Each named turn below is shown by a few rows before and after it. Which turns, in which order, take the first row of each later pair to the second? The first pair is answered.
gaku:
[  3  18 100  29   5 -39 -39   4 -11   1 -39  18  26  17  49 -74   3  18
 -44  26 -47  35 -19  44 -34  28 -10  15  17  12  28   9  11 -19  39 -30
   1  24 -19]  ->  [-10  -6  26  52  13 -46 -44  35 -24   0  18  37  53  18  83 -12  35  -5
 -18  17 -57  43  13  27 -55  -5  28 -10  16  38   3 -37  26 -19  18 -21
  33 -36 -32]
[ -9  -9  -1 -16  27   7   2  12 -18   4  -8  34  13 -27  11 -10   1  -1
  -3 -22  29 -13   6  32  27  11  29 -23 -17 -16  -5 -19  17  18  15  26
 -13 -45  21]  ->  [  3   9  41  -9   7   2  -4   1 -11  11 -31  18   2 -36  -1 -35   1   1
 -14 -11  17  -8 -12  42  31  17   9 -22 -23 -25   3   4   9  11  20  23
 -19  -9  26]
[ -6  40 -22  -2   6  10 -10  -3 -12   4  14   1  -8  -7  20  17 -22 -11
  -8  11 -34   0  18  14  24 -15  23 -35   6  36   1  11 -11  18   1   3
 -19 -14 -22]  ->  [ -7  40 -17 -15  17  13   0 -13  -3   4  -1   2 -13  -3  17   2 -36   1
 -13  11 -20  -7  13  15  28  -3  17 -28  13  34   4  20  -8  20   6   0
 -31 -10 -22]
Masem:
[  1  29 -11  20 -21  22   8  -2 -13  16  23  -4   2 -18  -6  16  27 -20
  -1  -2  -5  11  14  -8 -13 -27   4 -31 -11  31  -9 -36  13  10 -16   5
  26   7  -3]  ->  [  3  28  31 -22  20  23  11 -19  -9   7 -29   3  -5   3 -25 -16 -14  21
 -13  -9  40   0  -5  28  16  19 -17   1  -1   2   8   4   6  16  15  16
 -25   5   3]
[ -6  -9 -19   5 -16 -24  14   3  10 -22   6 -17  -8   0  19  -8  -8  11
  12  19   3   0  -1 -26 -18 -14   1  18   8   3  -3 -26  13 -25  -8  -5
  29  13  17]  ->  [ 11  31  18  10 -40   8   3  -3   4   3  -9 -19  -5  -9 -19 -19  -6  -9
  -3  12 -12   0   7 -13   0  -7 -18 -14  -3  11  12   7  13 -12   0  -4
  11  36   0]
[  0  19  12  16 -34   2   2 -16 -21 -13  -9 -42  26 -19  -5  24  66 -21
 -11  22 -37  46 -38 -30 -24 -40  15  11  45  26 -28 -42 -29   1  -6 -20
  33  37  43]  ->  [ 10  37  68 -20 -13  16   7 -37 -19  -5 -65 -33  22  -3 -37 -11  32   3
 -26  14  -8  35 -54   4   1   9  -9  26  48   5  -7   4 -35  10  24 -13
 -15  48  46]
[  9  -3 -52   6  -2  37  18  -4  57   4  21  -2  17   6  27  32 -14  16
  33 -38  11   0   7 -26 -16   9  27   0  11  -6   3 -29  16  -6   5 -15
  47  -4 -10]  ->  [ 24  34  -7   3 -18  73  12 -12  55  30 -11  -5  19   3 -17  18 -21   2
  17 -45   4  -3   8  -5   4  29   2 -26  -4  -7  14   6  13   9  22 -10
  18  19 -24]
kipen:
[ 23  37  28  15 -45  39   4 -12   2  21   1 -23 -11 -22 -51 -22  -3 -23
 -12  -4 -32   4  19 -13   6 -11 -24 -40 -10  32  20  22   0  16   0 -13
   6  41  -7]  ->  [ 28  39  43  29 -46  25 -11  -5   4  27  -7 -28  -7 -20 -43 -15   6 -27
  -7   0 -40  14  12  -2   0 -13 -18 -41 -15  19  14  29  -7   7  -7  -3
   8  32  -1]
[ 41  39  35  19 -26  51 -13 -11   1  42   5  -7   2 -10 -53   9  -2 -38
 -10   7 -17  -9  -1  -2  42  28 -27 -32   1   0  17  12   9  11 -10  10
 -27  24   8]  ->  [ 42  34  61  33 -32  29 -28  -8   3  38  -8 -17  -5  -8 -30   2   5 -33
  -7  14 -27   5 -21  10  30  32 -20 -17   1 -23   9  20   2 -10 -14  16
 -18  24  21]
[-19 -25 -33  -5  11 -36  23  -7  -2  -4   7   9  -4  -1  16   9 -18  25
   0  12  11 -11  -7   8  -7   6   9  42  -3   0   1 -15  12   6  -4  -5
  18 -22   3]  ->  [-21 -18 -46  -9  13 -18  22  -4  -5   0  14  18   7   1   5  21 -18  19
   0   3  18 -16   6  10   1   6   8  25  -6  16   4 -16  19  21  -1  -3
  12 -31  -8]
[ 20   9  19 -22  27  13 -10   4   9   7 -33  15   8  13  -8  -6 -21  22
  -8  -8  22  -3   4  29  32  33  -2  -9   6  -7   5  31  -8  11  11  11
 -47  -9  -3]  ->  [ 17   5  31 -16  26   2 -15   6  15   4 -39  10   3  12   3 -10 -17  28
  -3  -3  15   2  -5  34  23  36   0   1   5 -17   3  32 -10  -2   7  17
 -41  -9   5]

Between the rows of a pair lie 2 to 3 turns.
[  3   5  17 -16  10  -3  15 -26   4 -13 -20 -21 -26  -5   9 -32 -16  17
 -11  20   5  -7 -29 -18   7   8 -23  51  20 -14   1   3   5  -1  -5 -15
  14  51  15]  ->  [  3   3 -24   9 -13   9  20 -11  -3  -5  28 -21 -13 -15  11  -5   7 -15
  -3  14 -21  -3   1 -48  -4 -28 -13  19  12  18 -11 -27  14   6 -21 -27
  40  42   0] : gaku then kipen
[ -9 -17  34  11   5 -31 -14  -6  20   1 -43 -18 -20   2  31  -3   1  -4
  -1  23  -2  21 -54  16  -4  31  -7  16   1 -38   4   0 -21 -27  -4  16
   7  -6  10]  ->  [-23 -41 -16 -10  37 -29   1  -2  15  -8 -23   5  -9  14  38  24  -4   5
   5  10  24  13 -34   8  -3  30   7  21  11 -22  -3 -23  -4 -16  -1  13
   2 -45   5] : gaku then gaku
[  5  12   3 -38  56  60  17 -18  -3 -11   2   3  20  32 -49 -42  -1  26
   0  28  14 -32   5  27  29  23   8 -16  10   4   5  -4  14  49  25  10
 -25 -16 -30]  ->  [ -9 -23 -27   1  66   5 -10  12 -14 -25  26   4  32  36  18  -1  36  22
  28  35   0 -14   3  36  -8  -2  43 -11  11 -17 -23 -34  18  17  -1  27
   9 -63 -11] : kipen then Masem
[-26 -16 -22 -21   6  -9  73  -8  34 -23  12 -20 -64 -31   5 -29 -14  19
   0  29   6  -8 -12 -58 -10  -3 -32  30   4  16  -9 -37   5   2 -25 -32
  25  58  35]  ->  [-21 -10 -25 -12 -14  -5  70  -7  33 -17  20 -21 -64 -38   5 -24  -8   1
   0  29  -8  -1  -5 -64 -16 -13 -33  17  -1  23  -9 -39   5   2 -29 -33
  33  62  27] : Masem then Masem then Masem
[-17  -4 -55   2   8   3  17  -6  15  -7  36 -10   9  -5  21   9  17  -2
  13   5   4  -3  15 -43 -33 -25   7   4 -12  30 -16 -26  17   5 -25   5
  49 -23 -42]  ->  [-10   8 -49 -10  -7  25  30 -22  19  -6  31 -18   2 -11   2 -15   6  -2
   3   8   0  -5  14 -51 -23 -19 -12  10 -11  40  -9 -22  15  13 -22  -6
  45  10 -45] : gaku then Masem
[-19 -20  -3 -36  35 -27   8  30 -41 -23 -36   3 -10  32   8 -25 -13  60
  11 -15  31  19 -27  25  27  49  25  69   6 -26  14  -1  -2 -16   8  38
  -2 -45  16]  ->  [-18 -20 -63 -58  28  16  46  22 -45 -22   5  13   0  27 -20  -9 -19  43
   5 -29  35   1  13 -12  41  30  25  45   9  21  14 -34  15  18   6  21
   3 -46  -9] : Masem then gaku
[ -5 -18  -5 -35  45 -27  15   1  30 -24 -63   2 -32  41  -5 -26 -42  75
   0   5  54 -34 -16  15   5  60 -13  57  11 -43  17  17   4  19  22 -19
 -15  18  -2]  ->  [  2   8  27   2  42 -27 -45  30   5  12 -75  20   5  51  -8  25  -7  43
  17 -10  38 -17   7  73   1  64   4   4 -10 -57  12  42   7  16  23  16
 -35 -34 -16] : kipen then kipen then kipen
[  2  22  57  12   8  12  11 -23   9  17  -9 -21 -13 -20 -31 -47 -20  12
   2  10  -7  12 -27   1  35  20 -16  22  -1 -21  -2  25 -16   9  13 -13
  -9  35   8]  ->  [-18  -5 -39  21  17  17  20  -5   2   9  62  -3  11 -16 -11  13   3  -4
  22  -4 -10  11  18 -32  19 -22  22  -8   1  25 -25 -34   4  21 -11 -18
  27 -22 -14] : Masem then Masem then gaku
[ 10   0 -20 -33  -1  18   0   4 -29 -34   7  14  -6  52  44   2  12  32
 -43  16 -12  37 -32  36  41   0  33  28  18 -19  24   3  99 -32   5  20
  16  -9  27]  ->  [  7  -4 -39 -32  -7  22   8   0 -27 -37  24  18  -4  51  41  10  15  27
 -38  12 -19  39 -25  22  38  -7  34  21  19  -3  21  -8 103 -26  -1  15
  28 -11  24] : gaku then Masem then gaku
[ -5 -17   0  36   8   0 -47  36 -17  10  -1   0  41   8  16  28  41 -10
  19 -19   0   6  17  28 -35  -9   8 -15 -33 -14   3  29   4 -38 -25  16
  11 -46 -15]  ->  [-15 -46 -18  24  20 -25 -23  27  -4 -20   7  -9  19  10  44  13  25  15
  18  -5   7   3  -7   4 -44 -16  12  28 -21 -20  -7   4   1 -51 -32   6
  31 -35   8] : gaku then gaku then Masem
[  3  -5  42 -53  22  -2   5 -13 -15 -36 -43   8   3   5  -1 -71 -46  19
  -1  -8  67  -6 -19  -7  46  35 -15  39  19 -27  24  32  -1  10  36   5
 -56  16  12]  ->  [  6 -12  77   8 -11 -55 -41   8 -12 -33 -44 -15   1  -2  47 -65  -4  -2
  13  12  26  21 -45   4  10  12   0  38  10 -60  12  39  -9 -34  10  18
 -19  19  34] : gaku then Masem
[ 10 -12  29  28  17  -7 -25 -21   3  -4 -16  13   1  10  43   3   3  41
 -11  -6   5 -20 -21  30  -2  25  13  19   0 -25 -10  37   8 -17  -3   5
 -12   8  -1]  ->  [ 17   1  35  32  -9   5 -10 -31  11  -3 -10  -2 -12  -2  28 -18  -3  31
 -20   4 -11 -23 -22  11  -1  16  -2  18   0 -13  -6  38   5 -15  -8  -9
  -2  50  -1] : Masem then Masem then kipen
[-22  -3 -49  -6  -2  -1  21   8  11  -2  36   0   3   6   9  23  13   3
  23  10  -6   7  40 -18   0 -13  23 -14  12  27 -15 -36  25  11 -12   3
  13 -24   6]  ->  [ -4  34  17  -6 -40  14  24 -15  26   9   1 -27 -21 -12 -26 -33   2   1
  -1  23 -23   7  14 -18  12   4 -16  -7  10  21   5   4  10  13  -2  -6
   9  49  14] : gaku then gaku then kipen
[ 20   4  31  13 -29  -8   8  -6  19  -6  -7 -20 -12 -15 -11 -35  -2  10
 -12   3 -19  -4 -42 -13 -13  -7 -22  17 -15  -3  10   7  -8 -16 -24  -7
  22  57  17]  ->  [ -6 -38 -18 -16  37 -32  15   3  11 -29   1   7  -4   8  21 -10 -15  43
   4  -7  23 -13 -39  -2 -14   5   1  46  -1 -12  -4 -13  -4 -16 -17   1
   9  -7  17] : gaku then Masem then Masem
[-28 -36   7   9  37 -75  -1  20 -12 -17 -29  -3  -1 -12  60  28  23  27
  36   0  30   5 -14  30 -37  -3  14  17  14 -46 -20  -9  -4 -18   6   0
  -3 -47   5]  ->  [-18 -22  40  -2   7 -64  29 -11   7 -25 -50 -33 -33 -29  39 -27   0  33
  13  17  18  -2 -38   4 -29   1 -21  38  19 -46  -2   6 -19 -18  11 -22
   3  31  15] : kipen then gaku
